Each row is where one point has got to under a steady rotation. How many steps took it there?
The counts run from 0 to 831.
[134  72 139 142 108 101 173 138 140 146 170 153 164 127 146 118 144 124
 106 114 164  81 104 132 114 131 128 123 160 118 119 138 101 125 114 178
  90 141 175 124 141 160 139 154 124 121 161  90 124 106  81  74 114 108
  92 149 125]	612
[130 163  98 105 143 124 113 125 120 136 104 110  87 149 120 119 127  83
 126 147 128 169 133 139  82 188 175  77  89 165 119 135 161 150 152  95
 139 129 112 126 141 102 157 120 153 139 130 144 119 137 127 151 178  82
 135 157 169]	113
[168 130 106 108 107 122 136 116 143 117 146 140 154 126 146 139 135 132
 117 136 126 100  62  89 149 115  54 141 171 112  99  76 100 115 137 147
 107 153 150 121 130 141 136 145 126 125 175  91 108 115  87 145 104 159
 130 137 175]	0
[158 123 121  98 122  74 106 177 109 132 102 140 162 165 137 113 143  73
 101 134 127 145  90 128 117 138 150  87 133 145 127 155 160  96 141 169
 127 122 130 117 171 175 128 146 137 144 162  96 142 126  80 113 122 131
 108 167 137]	164
[110  84 126 107 132 165  78 146 106 157 175 107 142 149 125 120 154 127
 148 170 118 110  62  92 142 100 165 132 124 107 166  91 136 113 198  77
 126 130 143 143 162 119 123 134  96 149 135 118 108  89 102 133 123 162
 165 135 145]	484
[147 151 150 144 104 133  95 170 135  89  70 144 124 139  86 116  95 160
 133 144  75 170 126 151 110  82 132 100 105 105 130 108 182 106 160  98
 132 133 100 162 160 140 102 161 161 126 144 116 120 166 155 110 101 145
 125 134 130]	604
[148 147 140 162 156 187 123 147 131 111 102 128 108 166 196 148  56 106
 115 130 125 145 140 107 165 136  94 145 138 140 158 135  96 109 131  87
 125 148 148 174 114  79 152 102 154 144 110 113 157 178 132 148 131 133
  73 158 125]	783
[136  70 109 131  92 140 169  93 123 114 183 165 145 107 130 122  87 165
  74 117 162  80  92 104 132  96 108 143 138 140 118 135 132 163 122 135
  72  99 170 121 137 117  98 147 130 141 139  90  88 112 132  93 111 122
 122 130 128]	267
[144 174 150 100 116  98 178  95 143 102  70 143  91  93 126 154  98 146
 122 115 124 150 216 157 108 128  93 130 134 117 118 146 110 157  95 144
 135 146 117 123  81 105 143 119 162 111  87 146 157 158 162 131 120 111
 104 115 122]	25
[115 147 130 126 167 124 152 137 125 134 146 128 117 140 151 160 165  76
 136 123 131 140 176 146 135 221 135 121 108 158  87 167 102 153 101 133
 135 121 133  95 110 100 171 121 137  93  99 145 178 138  93 126 158 116
 140 118 123]	581
[135  72 120 147 114 168 157 113 131  75 171 141 146 115 128  98 133 169
 116 131  94 111 106 115 135  94  90 146 111 100  86  98 142 165 151 161
  92  78 122 134 137 142  99 112 157 127  84 114 123 100 137 119  94 161
 176 108 118]	754
[144 117 126 150 108 164 147 115 139  96 123 105 101  95  85  69 151 165
 151 118 106 137 149 173 115  97 115 116 117  85 125  78 144 169 155 136
  79 112 108 165 131 121 108 129 166 114 131 147  95 130 184 136 128 102
 150 150 152]	156
[103  89 108  38 142 120 114  76 108 153 154 113 124 104 105 148  98 163
 101 137 172 107 133 114 145 104 142 144 149 145 151 147 133 146 133 103
 131 115 149 106 113  78 111 113  75 157 120 144  98  85 124 142 118 120
 145 102 123]	628
[120 124 120 169 113 175 135 132 138 136 132 103 106 135 138 128 135 138
 166 137 142 132 131 120  99 112 134 159  98  98 162  77 113 160 174  88
 112 165 134 181  90 106 159  83 174 141  88 138 127  98 154 147 142 110
  94 152 144]	516
[107  70 132 189 107 150  96 152 122 137 162 133 137 135 111 105  88 167
 102 140 158 108  75 113  96 105 183 156  99 127 145 128 170 122 146  80
  98  99 145 153 139 130 134 154 123 147 116 123  99 127 161  88 117 109
 123 145  94]	788
[147 168 160 104 124 126  78 141 133 111  68 128 110 146 110 124  78 146
 130 148  76 171 121 144 125  82 130 103 132 106 153 124 165  83 144 102
 139 145 100 171 159 120 117 158 139 147 133 106 109 173 149 133 107 147
 126 135 137]	603
[146  84 100 111  84 116 143 120 133 154 165 145 144 119 117 112 114 132
  93 137 170  94  78 107  92 100 156 122 141 130 124 102 125 135 145 131
  89 145 164 130 144 138 126 156 119 157 186  97  77 105  98 103 143 101
 112 168 172]	521
[154 124 115 168 108  91 138 175 137 127 131 135 152 148 146 123 165  96
 128 127 145 112  79 117 129 143  95 140 170 108 104  98 108  97 117 170
 113 149 143 123 132 186 185 149 137  98 156  95 161 133  99 123 114 134
 101 163 124]	651
[115 144 156 128 141 184 103 127 114  98 116 105 130 121 105 133 135 179
 170 128  90 119 154 146 178  93  86 126 116 103 135  80 105 159 162 103
 104 145 117 151 117  86  94 105 115 105 111 159 107 131 163 139  83 139
 181 101 135]	408
[138 139  77  98 110 109 106 103 121 119 137 110 117 110  86 122 120 142
 100 133 145 121  76 116 111 171 122 154 127 162  73 133 160 116  83 118
 123  87 110  68 151 122 132 171  96 109 184 138  97 140 111 146 161 127
 180 128 162]	669
[189 144  99  86 120 115 174  69 156 114 120 117 110  99 136 109 128 100
 103 136 131 141 141 147 125 125  78 127 172 125  90 115 102 114 104 151
 104 122 132 110 120 123 135 136 149 131 168 120 105 135 102 163 164 112
 118 160 180]	597
[162 167 121  86  92 111 183 125 149  94 125 154 139 128 141 133 159 119
 121 147 100 158 134  86 105 146  81 149 121 111  79 117 100 121 139 142
 146 134 129 102 132 135 131 127 170  96 125 121 151 133  64 122 127 190
 132 119 170]	435
[123  93  76 120 100 119 161 126 113 108 144 137 160 115 129 126 157 154
 103 101 154  96 114  91 130 122  73 159 127 139 113  82 120 187 130 164
  80 129 131 124  94 122 135  92 145 147  89 133 136  72 139 142  92 140
 145 111 126]	105
[108 104 162 188 122 180  88 186 108 121 139 140 148 159 109 103 130 159
 145 134 103 109  85 129 139 103 142 119  80 117 142 110 145 145 182 100
  98 109 134 161 166 125 107 141 141 115 123 123 127 137 152  71 105 122
 165 134 109]	47
[ 84 135 110 102 144 130  80 135  89 155 109 123 119 145 120 164  86 151
 120 122 157 128 126 100 126 115 151 150 110 142 174 123 152 159 140  79
 138 136 110 136  94  92 146  93 110 184  81 149 131  94 181 149  92 134
 120  99  81]	588
[111 190 163  62 143 101 123 130 123 110  80 134 106 121 108 145 129 130
 165 129  74 172 208 170 126 133 140  71 111 114 130 151 136 151 133 127
 161 154  99 128 121 107 113 128 137 126  90 142 156 152 137 120 102 138
 147 101 124]	765
[123 191 114 127 109 103 157 138 123 106  83 165 121 142 127 174  80 168
 102  88 146 128 146 115 143 157  75 145 125 157 114 121 117 178  82 141
 121 147 119 109  83 105 131 124 147 128  94 131 150 152 174 104  90 110
 120 107 111]	585
[121 127 117 130 112 101 138 157 107 122 148 133 145 123 105 123 189 113
 128 117 129 122 118 135 109 193 135 137 109 139  69 150 120 128 120 158
 129  95 121  66 146 152 148 149 125  58 151 153 157 132  87 104 149 123
 181 120 124]	579
[115 111 110 102 112 110 104 151 111 178 161 114 149 139 124 138 151  99
 104 139 184 117  71  98 110 166 177 161 116 153 132 142 111  89 128 104
 138 128 154  93 139 131 164 135 102 113 172 163 134 105  66 117 173 122
 121 137 129]	217
[160 139 127 156 110 148 154 150 126 104  95 156 132 136 145  97  95 132
 131 116 117 135 151 135 128  98 100  86 112 120 128  95 129 172 161 136
  77 151 129 184 125 117 109 108 193 162 113  90 119 132 172 115 108 103
  90 157 159]	118
[173 105 117  74 104  73 128 150 118 125  97 149 160 146 124 108 125 109
  92 127 135 132 104 126 109 107 111  82 163 143 116 152 157  91 128 184
 117 120 141 123 163 177 118 161 124 141 179  81 118 124  81 114 107 138
 109 163 135]	163
[130 128 128 151 179 139 136 129 131 139 187 106 114 148 167 131 153  78
 130 127 132 111 117 158 167 215 117  87 154 139  91 141  94 135 129 128
 106 116 164 115 139 103 169 148 128 112 145  87 133 165  98 136 167  69
 128 166 152]	490
[134 126 151 167 139 115 157 123 135 144 124 136  88 147 164 138  62 110
  95 126 152 137 161 144  97 152 156 118 125 135 146 182 134 128 102 113
 123 134 150 144 113 113 161 137 152 151  91  96 146 162 146 115 145  98
  46 172 108]	386
[ 93 130 131 181  97 142 156 117 129 115 127 140 117  86  96 149 108 190
 138  95 167  97 142 133 133 130 108 171 124 128 111  91 102 179 105 116
  94 134 129 116  71 102 141 128 134  99 106 150 126 130 187 102 100  86
 135 115 110]	624
[142  56 111 127 113 166 128 136 101 130 146 102 155 118 144  59 138 108
 110 134 148 128 133 135 107 116 172 129  93 154 142 160 110 136 182 134
  85 101 155 124 140 111 110  94 138 119 147 153 128  99 106 113 182 100
 133 169 129]	340
[148 177 146  83 145 153 133 101 140 117  93 102  88 118 125 112  93 114
 145 150  78 190 197 162 122 133 138  91 112 131 126 132 114 142 158 103
 142 142 110 147 123  75 110 126 155 127 117 145 123 158 142 151 164 106
 122 144 172]	115
